Small tables with named rows and columns. After each table, cells are looked up by row and column.

Voz:
fields: Vuga, Mef, Nabefe, Tofini, Fisesen, Dav, Gomena, Tuv, Fos
Nid: [58170, 11425, -28044, 40269, 4607, 28199, 50152, 1107, -89017]
Mezi: [-19125, 77287, 40357, 7354, 28781, 24450, 59746, 22934, 66327]
Dag: [14030, 14274, 14674, 13724, 13762, 14631, 14164, 13675, 14349]

Mef of Nid: 11425
Nabefe of Nid: -28044
Tofini of Dag: 13724
Fos of Mezi: 66327
Gomena of Mezi: 59746
Tofini of Mezi: 7354
Fisesen of Nid: 4607
Vuga of Mezi: -19125
Fisesen of Dag: 13762
Tofini of Nid: 40269
Fisesen of Mezi: 28781
Nabefe of Mezi: 40357
Dav of Nid: 28199
Nabefe of Dag: 14674
Tuv of Nid: 1107
Gomena of Nid: 50152
Vuga of Dag: 14030
Dav of Mezi: 24450
Mef of Mezi: 77287

Nin
         Reko  Gufibut  Telokud  Mafo
Sok       269      424      538   513
Fironek   274      357      567   718
Sas       738      326      591   522
Nupavel   565      476      510   628
Gatudu    182      414      452   441
Sutuzi    862      470      281   697
Vugetub   486      837      733   437
Dis       835      789      153   662
Gov       852      760      347   124
Ser       305      718      517   700
Zenem     383      491      711   583
Vefuti    821      865      511   624
Rukida    180      292      768   585
Gesigu    499      750      526   430

Telokud of Sok is 538
Telokud of Sas is 591
Gufibut of Gesigu is 750
Mafo of Ser is 700
Telokud of Rukida is 768
Reko of Vefuti is 821
Mafo of Zenem is 583
Telokud of Vugetub is 733
Reko of Vugetub is 486
Reko of Rukida is 180
Telokud of Gesigu is 526
Mafo of Vefuti is 624
Gufibut of Zenem is 491
Reko of Zenem is 383
Mafo of Vugetub is 437
Mafo of Nupavel is 628
Mafo of Dis is 662
Reko of Ser is 305
Mafo of Gov is 124

Fupu
fields: Samem, Baf, Lupog, Lom, Merer, Rozufis, Tos, Kovaf, Setorit, Kitor
Vizod: [413, 514, 504, 477, 479, 454, 452, 486, 436, 485]
Sarom: [484, 450, 442, 440, 408, 498, 413, 468, 464, 386]
Luki: [212, 651, 468, 428, 392, 537, 303, 349, 372, 402]
Setave: [276, 608, 517, 462, 406, 488, 353, 409, 388, 404]
Zunafi: [543, 405, 333, 475, 578, 401, 585, 670, 511, 593]
Sesenob: [522, 392, 389, 451, 509, 475, 518, 441, 492, 521]
Nurip: [503, 441, 432, 441, 445, 475, 467, 446, 500, 443]
Los: [570, 400, 474, 419, 323, 502, 403, 618, 510, 301]
Sek: [446, 469, 474, 470, 483, 447, 487, 470, 460, 490]
Nir: [665, 430, 76, 484, 478, 355, 658, 994, 566, 412]

What is the Rozufis of Sarom in Fupu? 498
What is the Rozufis of Sesenob in Fupu? 475
What is the Lupog of Vizod in Fupu? 504
What is the Kitor of Nir in Fupu? 412
What is the Tos of Los in Fupu? 403
What is the Lupog of Sesenob in Fupu? 389
What is the Kitor of Los in Fupu? 301
What is the Samem of Zunafi in Fupu? 543
What is the Tos of Nir in Fupu? 658
What is the Rozufis of Setave in Fupu? 488
What is the Lupog of Nir in Fupu? 76
What is the Kitor of Zunafi in Fupu? 593
What is the Kitor of Sek in Fupu? 490
What is the Merer of Zunafi in Fupu? 578
What is the Lupog of Sarom in Fupu? 442
What is the Setorit of Zunafi in Fupu? 511
What is the Baf of Luki in Fupu? 651
What is the Kovaf of Nurip in Fupu? 446
What is the Rozufis of Sek in Fupu? 447
What is the Rozufis of Vizod in Fupu? 454

Kad.csv
,Bif,Rin,Nuf,Ker,Buboke,Zanobor
Vusid,178,123,138,93,135,131
Suzapu,76,125,74,129,229,28
Tebi,16,63,111,136,204,43

What is the Buboke of Vusid in Kad?
135
What is the Nuf of Tebi in Kad?
111
What is the Bif of Vusid in Kad?
178
What is the Zanobor of Suzapu in Kad?
28
What is the Bif of Suzapu in Kad?
76
What is the Buboke of Suzapu in Kad?
229
What is the Ker of Suzapu in Kad?
129
Which row has the largest Nuf? Vusid

Table Bigupe
      Lovima  Videg  Mubor   Sabi   Repu    Med  Zorul    Gis   Tane
Duv     5.45  -1.41  -2.81   1.49   2.54  -0.64   4.73   6.67   3.02
Sagu   -3.37   4.41   1.72   0.87   0.03   1.86  -1.46  -0.63  -0.74
Guz     6.38  -2.58  -1.41   1.39   2.53  -0.40   4.66   5.31   3.29
Mas    -0.20   0.29   7.93  -0.13  -1.91   3.82  -3.27  -7.18   0.29
Dero    3.32  -1.45   3.64   0.90   0.89   1.39   1.10  -0.91   1.72

Sagu, Mubor: 1.72
Dero, Videg: -1.45
Mas, Tane: 0.29
Duv, Tane: 3.02
Guz, Med: -0.40
Duv, Mubor: -2.81
Mas, Lovima: -0.20
Sagu, Repu: 0.03
Duv, Med: -0.64
Guz, Tane: 3.29
Duv, Lovima: 5.45
Mas, Mubor: 7.93
Mas, Repu: -1.91
Dero, Med: 1.39

Dola =
          Puf  Topuve
Loso      -89    -380
Pofava    360     330
Geg      -204     -19
Vugedes  -100     239
Momafa    157     127
Vopuda    385     300
Por      -362       9
Befasiv  -261    -146
Piv       881    -581
Foze      653     637
Gefuv    -227    -267
Tez       912     511
Bip       -24     360

Foze, Puf -> 653
Gefuv, Topuve -> -267
Befasiv, Topuve -> -146
Piv, Topuve -> -581
Por, Puf -> -362
Loso, Puf -> -89
Pofava, Puf -> 360
Por, Topuve -> 9
Bip, Puf -> -24
Vugedes, Puf -> -100
Tez, Puf -> 912
Loso, Topuve -> -380
Vopuda, Topuve -> 300
Geg, Topuve -> -19
Momafa, Topuve -> 127

Table Gifegil
,Vum,Futobu,Geg,Zom,Dipe,Sizev,Mal
Zogev,435,424,447,444,448,422,430
Bof,360,458,441,366,489,428,417
Fogufu,58,733,120,471,366,460,438
Gis,430,443,443,439,439,431,430
Buvoz,460,431,446,455,428,418,420
Fep,393,450,443,401,459,418,425
Dusif,527,292,544,328,375,512,638
Keb,593,133,585,378,355,683,625
Gar,685,88,838,286,668,491,410
Tolu,432,435,439,434,446,452,450

Vum of Bof = 360
Sizev of Keb = 683
Geg of Buvoz = 446
Sizev of Zogev = 422
Mal of Zogev = 430
Futobu of Keb = 133
Geg of Tolu = 439
Geg of Fep = 443
Futobu of Tolu = 435
Dipe of Dusif = 375

Gumed
cols = Nerego, Fek, Domiso, Fak, Lifin
Bafovo: [91, 157, 16, 148, 247]
Banuzot: [158, 120, 134, 184, 177]
Kamo: [163, 149, 245, 117, 91]

What is the Lifin of Banuzot in Gumed?
177
What is the Nerego of Bafovo in Gumed?
91
What is the Domiso of Banuzot in Gumed?
134
What is the Fak of Banuzot in Gumed?
184
What is the Fak of Bafovo in Gumed?
148
What is the Lifin of Bafovo in Gumed?
247
What is the Nerego of Kamo in Gumed?
163
What is the Fek of Bafovo in Gumed?
157
What is the Lifin of Kamo in Gumed?
91
What is the Fek of Banuzot in Gumed?
120
What is the Fak of Kamo in Gumed?
117
What is the Domiso of Bafovo in Gumed?
16
What is the Fek of Kamo in Gumed?
149
What is the Domiso of Kamo in Gumed?
245
What is the Nerego of Banuzot in Gumed?
158
Row with the largest Domiso: Kamo

Tosesal:
         Noro  Sagif  Puvanib
Kob       188    133      120
Vezimef   138    191        7
Zigatal   125    132      109
Nafo       80    120      129
Kubilek   193    132      120
Kig       124    125      121
Kigi      126    128      123
Lumu      122    122      122
Kon       120    116      147
Matidu    145    214      104
Tik       123    131      125

What is the Sagif of Kubilek in Tosesal?
132
What is the Sagif of Zigatal in Tosesal?
132
What is the Noro of Kubilek in Tosesal?
193
What is the Sagif of Kob in Tosesal?
133
What is the Sagif of Matidu in Tosesal?
214
What is the Noro of Kon in Tosesal?
120
What is the Noro of Kob in Tosesal?
188
What is the Sagif of Kig in Tosesal?
125
What is the Noro of Zigatal in Tosesal?
125
Which row has the largest Sagif? Matidu

Gev:
	Fiba	Senebaf	Riramam	Degavo	Kasa	Tib	Finezoz	Sur	Mano	Tes
Tuvef	88.80	37.46	26.88	43.79	64.68	75.55	48.59	74.17	74.68	31.36
Toki	65.60	61.44	63.32	67.42	70.52	72.15	53.42	70.94	73.84	81.74
Soboz	48.23	27.67	34.52	56.04	88.34	51.26	92.26	31.17	57.07	24.91
Let	73.60	32.02	71.11	67.63	91.52	28.24	53.18	53.36	92.85	78.64
Difido	53.68	90.63	88.87	90.97	88.45	39.32	93.03	81.29	64.17	88.77
Laro	80.15	61.21	63.86	85.56	74.54	45.80	24.56	89.94	30.11	60.28
Tad	84.34	58.23	29.45	51.12	81.30	90.55	24.52	72.36	45.70	46.19
Vonoza	80.73	41.28	25.56	48.27	73.29	89.37	37.19	70.56	80.80	63.58
Ragenoz	27.36	81.99	33.32	61.96	58.12	38.97	29.84	60.40	57.79	62.49

Kasa of Ragenoz = 58.12
Fiba of Tuvef = 88.80
Senebaf of Let = 32.02
Mano of Laro = 30.11
Tes of Soboz = 24.91
Finezoz of Ragenoz = 29.84
Degavo of Toki = 67.42
Mano of Vonoza = 80.80
Tes of Laro = 60.28
Senebaf of Ragenoz = 81.99
Senebaf of Difido = 90.63
Sur of Ragenoz = 60.40
Which row has the largest Degavo? Difido

Mir =
,Sakun,Laran,Dib,Zokof,Kepela,Parig,Kanaza,Suganu,San
Zel,4913,4972,4977,4836,4999,4813,4815,5102,4597
Gigulop,4972,5061,4800,4892,4920,4702,4876,4782,5063
Tanir,5205,4837,5052,4249,5138,4947,4976,4940,5181
Gete,4927,4620,4919,4810,4859,4911,4997,4762,4992
Kam,5297,5255,4770,4901,4967,4515,4759,4688,5392
Tiditot,1217,3534,822,8226,1909,3300,4009,895,2399
Sur,4725,4605,4956,4735,4925,4938,5016,4825,5055
Tobevu,5073,4450,4804,4838,4846,5119,5169,4693,5263
Valizu,5123,4895,4738,4830,5014,4647,5020,4677,5231
Tad,4270,4489,5262,6635,4143,4130,4917,5817,3122
Kat,2477,3607,6742,6974,2786,2174,5221,9105,2737
Vumuvog,6912,9004,4542,2866,5233,9230,1615,4059,4543
Nuv,5034,4891,4914,5002,4789,4894,4856,4896,4829
Febetu,6583,5068,5665,3780,5522,5289,5172,5233,6387

Tobevu, San: 5263
Tiditot, Dib: 822
Zel, San: 4597
Tanir, Dib: 5052
Tiditot, Suganu: 895
Gigulop, Laran: 5061
Kam, Parig: 4515
Tiditot, San: 2399
Tanir, San: 5181
Gete, Parig: 4911
Gete, Kepela: 4859
Zel, Suganu: 5102
Tobevu, Kepela: 4846
Tad, Sakun: 4270
Which row has the largest Dib? Kat

